Each path below is one point turned by a fixed rotation once a step. After each direction that follows a path, write how fast that rotation turns it, in degrees per step (0 if it stays still).
Each turn is a multiple of 5 degrees from 10 to 175, or 0.
Each row of a path follows its step; steps can be skipped.
path 1
step 4: [ -8.7 -13.6 -24.2 -10.1  -1.1 -14.6  -6.7  16.6  34.3  -3.9 -11.8  11.7
   4.3  -7.5  -7.3  20.2 -26.9  -7.7  12.4 -10.5 -16.1  17.1  32.7 -34.2
   0.3  16.4  18.2   5.2  15.3   5.1  -7.0  26.4 -11.7  -7.1 -17.2   6.5
  10.2   2.7  -0.8 -18.6  -3.4  14.4  -2.4 -36.8 -21.6 -16.7 -23.8   0.9
  27.1 -21.2   8.4  -0.3  24.9  -3.2   6.6 -16.3  -0.5   0.2  20.0   9.9
  -3.0  -6.3  13.1  -2.2  -8.3 -20.6]
step 8: [ 12.4   2.4  17.6  12.7 -35.7  -2.9   0.4 -10.2  21.1  -6.6  -1.1   7.8
  -6.0 -29.0  22.5   7.8 -13.4  -2.4  14.9  12.4 -16.6  -5.3   7.8   7.0
  -7.4   5.1  10.0  -6.5 -20.8 -20.5 -16.2 -14.8  11.3 -22.8   4.7  24.4
  24.3   5.3  24.9  -1.1  15.7  39.1 -25.5  14.5   7.9 -14.3  21.5 -17.4
  -4.6  -3.2 -21.0  18.4 -11.9   2.0 -14.9 -23.8  30.1   8.2  14.3  -8.1
  -3.6  16.0  -7.5  -7.5 -12.0   5.3]
step 9: [ -4.9  25.1  25.6  -0.1 -20.2   0.6   7.2 -20.3  10.9 -21.6   5.2   9.8
   0.2  -4.2 -12.8  -4.6 -17.5 -34.0 -10.4 -31.2 -16.9 -19.1  11.3  -5.2
 -15.5  20.5  22.3   1.2 -10.9 -20.1  -1.6  -1.0  12.0  13.7 -18.2   1.2
 -11.5  19.7 -29.0   4.6   5.8  30.6 -23.5  18.5  -6.2  -9.0   9.8  13.2
  -2.8 -12.2  11.3  18.4   1.8   2.7  11.4  24.8  17.0  -5.8  -6.9   6.0
 -14.9  33.2   1.4 -15.0  14.7 -12.0]
step 10: [ 20.6  -1.1   9.7  26.0  11.6   7.4  17.8  -5.6   9.0  16.2 -14.0 -20.8
 -29.1  -4.3   3.2  28.5 -24.7 -14.9 -16.2  -7.0   4.0  -7.2   9.3 -12.8
  -3.1  10.6  13.1  -7.4  -7.9 -12.7  24.1 -17.7 -14.5 -25.0 -10.3   7.2
 -18.3  -5.0  -8.6  16.3   5.5  35.9  -2.4 -12.0  26.7 -44.3  -4.0   1.5
  22.8 -26.1   0.6 -13.4   0.5  -7.7  -7.8  -5.4  16.4   2.8 -15.6   4.1
  -2.8   6.3   4.5 -21.0  -7.3 -19.4]
step 12: [ -9.7  18.0   1.5 -17.5  23.2  -3.3 -11.5  -0.9  27.2 -10.1 -20.2   3.0
 -24.4  21.4 -16.1  -5.7 -34.0  11.2   5.5   8.9   1.6  -2.0   0.3 -24.0
   1.2  -9.1   9.1  14.3 -23.6 -10.8  11.9  -8.4 -17.1  13.0   4.5  23.3
 -20.1   1.0 -22.3   7.9  44.0  19.4 -18.2  23.6  -9.6  -8.4   3.5 -18.1
   8.6   0.9   5.0  -1.0  22.3   5.5   2.1  16.3 -12.3   6.6 -30.8  23.5
 -14.7  14.0 -15.4  -6.4  -0.7   0.3]
step 13: [ 18.3   4.6  21.6 -26.4   8.2  -8.2 -10.6  15.2  19.6  15.1 -26.8  -7.8
  -3.4   4.7 -11.0  14.6 -33.3  -5.1  23.8  -6.3 -15.7   3.5  -2.4 -19.0
   4.0  27.2  11.3 -12.7 -32.3 -11.9  33.5  -1.8 -13.8 -30.0  11.4  -8.1
   7.2   6.4  -8.5   1.3  18.0 -11.0  -5.3 -14.3  -5.6 -13.4 -10.8  -4.9
  -0.2  -1.2  16.5   2.0 -14.1 -19.8   5.7  -4.7  -8.4  23.4   2.6   5.7
   8.8 -18.2   3.3  19.1 -15.1 -38.5]
step 15: [-19.6  21.8  12.9 -21.7  -0.5  -8.4   4.9   4.3  19.9  -3.2 -18.8 -20.7
  -9.8  17.9 -48.3  -1.5  -3.6  -2.5  33.0  -7.9  -2.7   9.6  19.9   0.3
 -12.7  -2.0  28.6   0.6 -26.4  -0.5  11.0 -13.2 -13.4  -3.0  -1.6  18.7
 -12.9  24.7 -18.0 -12.5 -14.5  -2.6  -5.9  16.9 -11.1   2.2 -17.2   1.5
  20.1   2.1  20.3   0.7  16.9   4.1  -6.4 -17.6  -4.1 -26.3  21.9  -1.0
  19.0  10.0  12.0 -13.3 -22.2  16.2]
step 23: [ 11.2 -11.0  25.5 -29.6  19.9  -2.0 -10.9  15.5  16.2 -10.9 -19.8 -12.3
 -14.0 -24.0  31.2  15.4 -14.6  16.0   6.4  -8.8  -5.7  -3.1  13.9 -22.3
 -15.7 -11.1  23.8  -9.4  -9.7  -4.5 -14.8  -7.8  29.0   3.1 -11.6   1.9
  -4.0  24.3  10.7  26.7  12.3  15.7 -19.0  -3.4  28.7   9.0   7.7   3.2
  16.9 -15.0   6.1  11.4  20.6 -17.8  11.7  14.2 -26.7  -6.3  10.0  -7.5
  -5.6  24.3 -18.4  -6.7   7.7   3.0]
Directions:
[ -1.2  -1.9   1.6  -0.2   0.1   4.4   0.3   4.2  -0.6   2.8   2.8   0.0
   0.1  -4.2  -1.6   0.2   7.0   4.5   6.3  -7.4   5.0   0.0  -1.4   1.6
   2.4   0.2   7.1  -7.4   0.3  -2.7   3.3   2.4   1.0  -2.4  -1.3  -2.0
   2.4   6.9   3.0   5.8  -7.6   2.1   8.3   4.8  -2.4  -3.1   2.1   8.2
   0.4 -11.6   4.5  -0.1   5.9  -2.2   6.1   1.8   3.2   4.5  -7.2  -1.3
   5.3  -0.3  -2.8  -7.0   3.3  -2.0] => 80
[ -4.7   2.5  -6.1  -6.7   0.6   3.7   3.0  -0.3   2.0   0.0   3.4  -2.8
   6.0  -3.2  -1.6  -3.1   1.1   0.2   1.6   1.5 -12.8  -0.8  -0.3  -1.9
  -1.1  -9.3   1.8   5.4  -0.2   2.7   0.5  -4.5   6.2   0.3   1.1  -0.4
  -2.0   0.4  -0.2  -5.5   9.8   1.7   1.1   3.7   3.7   2.7   4.3  10.6
  -6.0  -2.7   4.7   3.0   3.6  -2.8  -1.7   6.2  -3.5  -5.4  -3.4   1.5
  -0.2   5.9   4.0  -5.0  -1.7   5.5] => 125
[-9.2 -1.6  7.7 -8.2 -0.4 -2.9 -1.2  1.6 -1.5  1.8 -0.8 -1.2  4.9  3.1
 -0.7  9.2 -0.3 -1.5  1.2 -8.9  3.8  2.3 -2.0 -1.3 -2.7 -5.1  5.4 -0.6
  1.0 -1.7 -9.5  3.7 -3.9 -1.6  3.8  5.5  4.1 -5.3  2.5  7.3  2.3 -7.1
 -3.4 -1.8  0.5  5.0  1.0  4.5  0.5 -0.1  2.8  4.1  1.2 -5.5 -2.3 -8.6
 -2.3 -2.9  1.0  0.8  1.7 -1.5 -2.5  5.2 -5.8  6.1] => 40
[12.5 -0.9 -1.1  0.3 -1.0 -3.2 10.7 -0.2  4.1 -2.3 -1.3  2.7 -0.3  3.4
  0.7  1.0  5.2  2.0  4.4 -6.8 -3.2  5.2  6.1  0.0 -1.0 -1.0  5.1  2.8
 -0.4 -0.8  0.7 -7.1 -0.2 -4.0 10.8  1.7 -2.1 -7.8  1.0 -5.9 -1.2 -2.4
  3.2  0.0 -7.5 -0.2  0.4 -1.8  0.1 -3.2  0.1  3.1 -4.8  4.4  5.6 -6.5
 -0.3  5.0  3.7  3.3  1.4 -0.7  5.0 -5.1 -5.6  2.6] => 160
[  0.0  -0.2  -1.1  -2.8   1.7   0.0 -12.5   6.7   1.6  -1.1  -2.2  -3.6
   1.4  -0.5  -2.3  -0.7  -4.2  -3.5   6.9   4.5   6.4   0.9  -0.7   5.2
  -0.3   1.6   7.7  -0.8  -2.9   0.8  -0.4  -8.0  -0.7   2.9  -1.1   3.5
   3.7  -2.8   3.1 -10.1  -4.3  -1.8  -1.1  -9.5  -4.5   2.8   2.0   1.8
  -5.1  -3.2  -2.4  -4.8   6.2   2.9   4.8   3.7  -4.9  -3.2   5.1  -4.7
  -1.1  -5.8   6.2  -0.5   3.1   3.4] => 35
path 2
step 0: [ -0.8   0.5  20.7  -0.4 -10.3  12.1  -2.7  33.4  13.5 -36.1 -24.7  -9.5
  -4.5  15.3   8.9  -5.9   1.9 -10.1   1.1  25.5  -0.3  -8.5 -40.6  -0.9
  -3.8  15.6 -33.7 -16.3   1.1   1.9   6.3  41.3   2.6   8.3 -14.0 -18.8
   6.7  24.3   1.4 -14.7  17.0   6.3 -14.9   3.3  22.7 -10.6 -20.5  16.9
 -22.7 -14.8  -7.0   7.1   7.9  15.7 -26.5  -9.5  -3.0  17.5  -9.5 -32.7
  10.3  14.7 -19.7  17.4 -10.0   0.5]
step 1: [  2.9  -1.2  -7.8  17.8   4.2   3.1  13.1  13.8  34.9  -6.6 -40.7  -8.3
  -6.1  -4.5  12.8   8.0  11.5  10.5   0.1   3.1 -10.2  -5.9  10.8 -23.4
  15.1 -28.4  14.3   0.8 -13.4 -20.2 -14.4  13.0 -15.3  15.4 -35.1  -5.9
 -15.4   3.3  36.5 -31.4   1.9  -1.7 -17.9  10.2 -16.2 -14.1  23.4 -16.9
   6.2 -24.9  25.3  -4.8  23.9   7.2  -6.2  12.2   0.5  12.8  17.6 -22.9
 -24.2  21.7 -14.3 -14.8 -12.9  -0.3]
step 3: [-11.0  -3.2  12.4   6.3   3.2 -10.0   1.7  15.2  -4.2 -30.2 -19.0 -11.8
  -4.7  13.0  -1.3   0.0  22.0  -1.9   5.2 -12.9  -8.7  20.1  -0.8   4.7
  -5.7   3.8  16.6   8.3   5.0  -1.2  -9.8  12.2  14.9  -1.1  -2.9 -13.7
 -19.8  -3.3 -21.5 -43.2  21.1   1.7 -10.4  34.5  -6.4   8.5   2.0   9.0
  -9.7 -24.4 -17.7 -20.3  19.9  25.2 -22.8  -5.2  29.6  -0.2   4.3 -12.5
  -2.9  21.7  -5.2  53.3 -39.3   0.1]
step 4: [-16.8  -0.1 -12.9  26.1   4.0 -14.4  15.4   7.4  17.6 -20.7 -18.2  -4.0
   5.7  -1.6  -9.3 -19.7   8.7  17.5  22.5  12.9 -18.8  11.2  11.5  -1.1
   2.1   5.1  27.3   4.0   4.1  46.1  -7.3   3.7  -8.5   3.4 -24.1  24.4
  -2.1 -22.8  -1.7   2.0 -12.0  19.7  -3.6   3.6   3.2 -28.3   6.9  -9.5
  -6.7 -20.0  19.3 -41.3  19.1  13.9 -20.0   3.0 -10.0 -18.5  -3.8 -42.8
 -14.7  12.3   0.5 -20.9   8.3 -19.1]
step 9: [  7.1  -7.7   1.1  26.8   4.8 -20.8   3.6  12.4   4.7  -3.1  -7.7 -44.0
   6.8   0.0  22.3  -2.0  -2.4   9.9  11.0   5.4  19.7  16.0   5.2  25.5
  -3.7  15.3 -11.3  -7.0  11.6   3.0  15.6  35.7   3.2  12.7 -14.4  17.6
 -21.4  21.9   4.6 -48.4  -4.1  22.2 -16.1  -6.1   6.8 -25.0   5.5  -5.4
 -24.0  -9.0 -21.0 -15.5  37.0   3.2   9.5 -16.2   8.0  -1.7   0.8 -23.0
  -7.1  -1.0 -13.3  13.1 -27.6 -15.5]
step 12: [ -3.9  -9.7 -12.7  23.3 -13.8   2.8   5.9   4.5  10.2 -19.9  10.7 -27.1
  -1.0   4.1 -21.3 -22.9  -3.0   8.2   7.7   6.0 -15.3  -7.2   0.0  -9.9
  25.7 -20.1 -14.7  12.6   6.5  11.5  19.3  22.5  -0.2  46.9 -12.6 -11.0
 -18.6  22.0  -5.5 -44.8  31.7  25.0  -8.9  22.1 -11.6   8.5  23.2   8.4
   6.7 -23.2  -6.0 -23.6   5.0  24.2 -19.2  -2.7  -1.4  14.3  -2.1 -17.4
  -2.9 -13.6  10.8  -6.2 -16.3  -6.4]
step 17: [ -8.2 -12.2  25.0  -8.8  -6.6   2.1 -10.6  14.0  10.4 -15.4 -31.7 -27.4
 -20.8  17.5  -8.6 -12.4   8.6   8.4 -10.1  26.5  -0.5  13.3 -17.4 -20.2
 -10.5  -7.9 -40.3  10.9 -21.8  -7.3 -18.6  36.7   3.8   8.9 -23.0  -9.5
 -14.3  -3.4  10.8 -12.8  19.2  14.3  -8.2   9.6  -4.4 -17.1 -10.0 -12.7
   8.7  10.4 -21.2  -3.7  15.3   3.1 -32.5  15.4   5.6  -8.8   0.7 -32.4
 -22.8  38.2  -5.2   6.4   1.0  -1.8]
step 21: [  8.0  -9.8  -4.9  30.6  11.5 -18.3  18.5  -7.5   6.2 -26.4   2.4 -22.5
  -9.0   8.6 -30.4 -24.5  13.2  25.4   0.9  17.4  -1.9  10.7  -3.7   7.8
  32.1 -12.8  -0.6   2.5  22.6  33.1   4.9   8.8  -7.0   7.9  -1.9  15.0
  -3.6  -5.4 -23.8  -4.6  -0.7  24.0   1.5 -13.8  17.2  -1.8   4.7  15.7
  -0.7 -26.1   9.8 -21.4  37.7  20.0  18.6  10.3 -15.9 -33.7 -25.8 -15.2
  25.9   5.8  -5.3 -15.3   7.1  -2.0]
Directions:
[ 3.9  0.0 -3.8 -5.6 -4.8 -2.4 -0.5  4.2  2.4 -1.0  3.0 -1.4 -1.9 -2.6
 -2.6 -2.2 -1.3 10.2  2.8 -0.6  7.2 -0.2 -1.1  7.8  0.8  2.0 -0.3 -4.1
  3.8  3.3 -3.2  1.7  6.2  7.0 -2.6 -0.8 -8.5  6.8 -2.3  7.4 -0.3  4.0
 -3.1 -1.1  4.0  3.3 -7.4 -2.4 -6.7  1.1  8.3  5.1 -2.7  7.8  1.8 -5.7
 -3.1  2.2 -8.7  2.2  0.4 -0.6  0.4  0.4 -3.4 -0.9] => 155
[ -1.2   0.6   5.3  -3.8   0.8  -0.5  -0.6  -3.8  -4.0  -0.5   0.9   1.5
  -4.1   0.4   6.0   0.7   3.9  -4.0  -6.0   2.4  -1.7  -6.0 -11.3   6.4
  -3.2   3.5   0.4   2.8   0.6  -1.6  -3.6  -1.4   3.6   5.1  -5.4  -4.3
   1.5  -2.6  -0.7   6.4   1.5  -7.2  -1.5  -0.4  -5.6   0.1   2.4  -3.3
  -2.3   0.9 -12.2   4.9   9.6   4.7  -3.8  -5.8  -3.6   2.8  -0.7  -1.6
   0.1  -0.4   3.8   8.1  -3.4  -4.0] => 130
[ 3.2  5.3  4.2 -1.5  3.3  0.5  3.7 -1.6  5.3 -3.7 -0.1 -4.7 -0.5 -2.8
  5.5  1.0  5.3  2.4  1.8 -4.1  1.4  1.2  6.1 -0.4 -6.9  4.8  5.3  3.3
  7.3 -7.0  0.2  2.9 -1.8  1.0 -0.7  3.0 -1.7  3.6  2.1 -2.9  0.3  2.8
 -4.0  1.2  0.2  6.7  4.9 -2.1 -1.0  6.8  4.4  5.0  5.3 -0.9  2.9  4.2
  2.1  0.4 11.0  9.0 -4.3 -3.9 -1.0 10.2 -2.2  5.9] => 170
[ -9.4   2.2   5.6   2.1   2.1  -7.2   1.4   1.1  -2.6  -7.0  -5.4   3.6
  -2.5  -4.8  -4.4  -3.2   1.0  -1.9  -2.0   2.3   3.2   0.0  -2.5  -1.8
  -6.5  -8.4  -0.6   0.3  -2.7  -2.9  -8.1  -1.7   5.8   7.4  -1.0   2.1
  -1.4  -4.6   2.7   1.2  -2.2  -2.9   1.2   1.1   1.8  -0.8  -1.8  -7.4
  -1.5   3.2   7.6   4.3  -2.2  -3.5   3.5   1.9   4.6  -2.0   6.1  -0.1
  -2.6  -3.8  -1.5  -6.3   6.6 -10.3] => 115
[ 4.0  5.3  3.9  8.7 -0.9  6.4 -3.8 -5.8  7.0 -0.2  7.2  4.7 -0.5 -1.4
  2.7  3.1  2.1 -0.2  4.1 -5.5 -1.0  7.8 -6.8 -1.4 -0.9 -4.0 -0.5 -0.6
  8.3  3.6 -7.7 -1.9 -0.2  5.4 -3.8 -0.5  1.3 -4.8 -4.1 -0.2  4.5  4.3
  5.5  3.4 -5.1 -2.7 -5.9  0.8 -2.1  2.9 -2.8 -5.1 -8.7 -2.2  5.8 -3.4
 -6.0 -3.1  4.0  0.0 -2.3  3.7 -1.1  0.7 -1.5  0.0] => 40
[-3.9  1.9 -1.2  0.2  2.0 -8.0 -8.7 -4.4 -1.6 -3.6 -3.9  2.5 -2.0  5.8
  5.3 -2.9 -6.0  2.7  7.0  4.1  1.9  5.2 -0.5 -0.8 -1.5  3.3 -0.6 -3.7
  0.8  5.2 -1.4  4.5 -4.3  8.6 -5.7  3.1  4.3 -3.5 -2.4 -0.8  6.0  3.1
 -4.4 -2.9  9.5 -1.4 10.8  7.0  5.5  3.5 -1.4  4.8 -1.1  0.4 -1.4  5.1
 -4.0  3.2 -2.0  0.8  1.8  4.9  2.6  0.2  1.4 -0.3] => 85
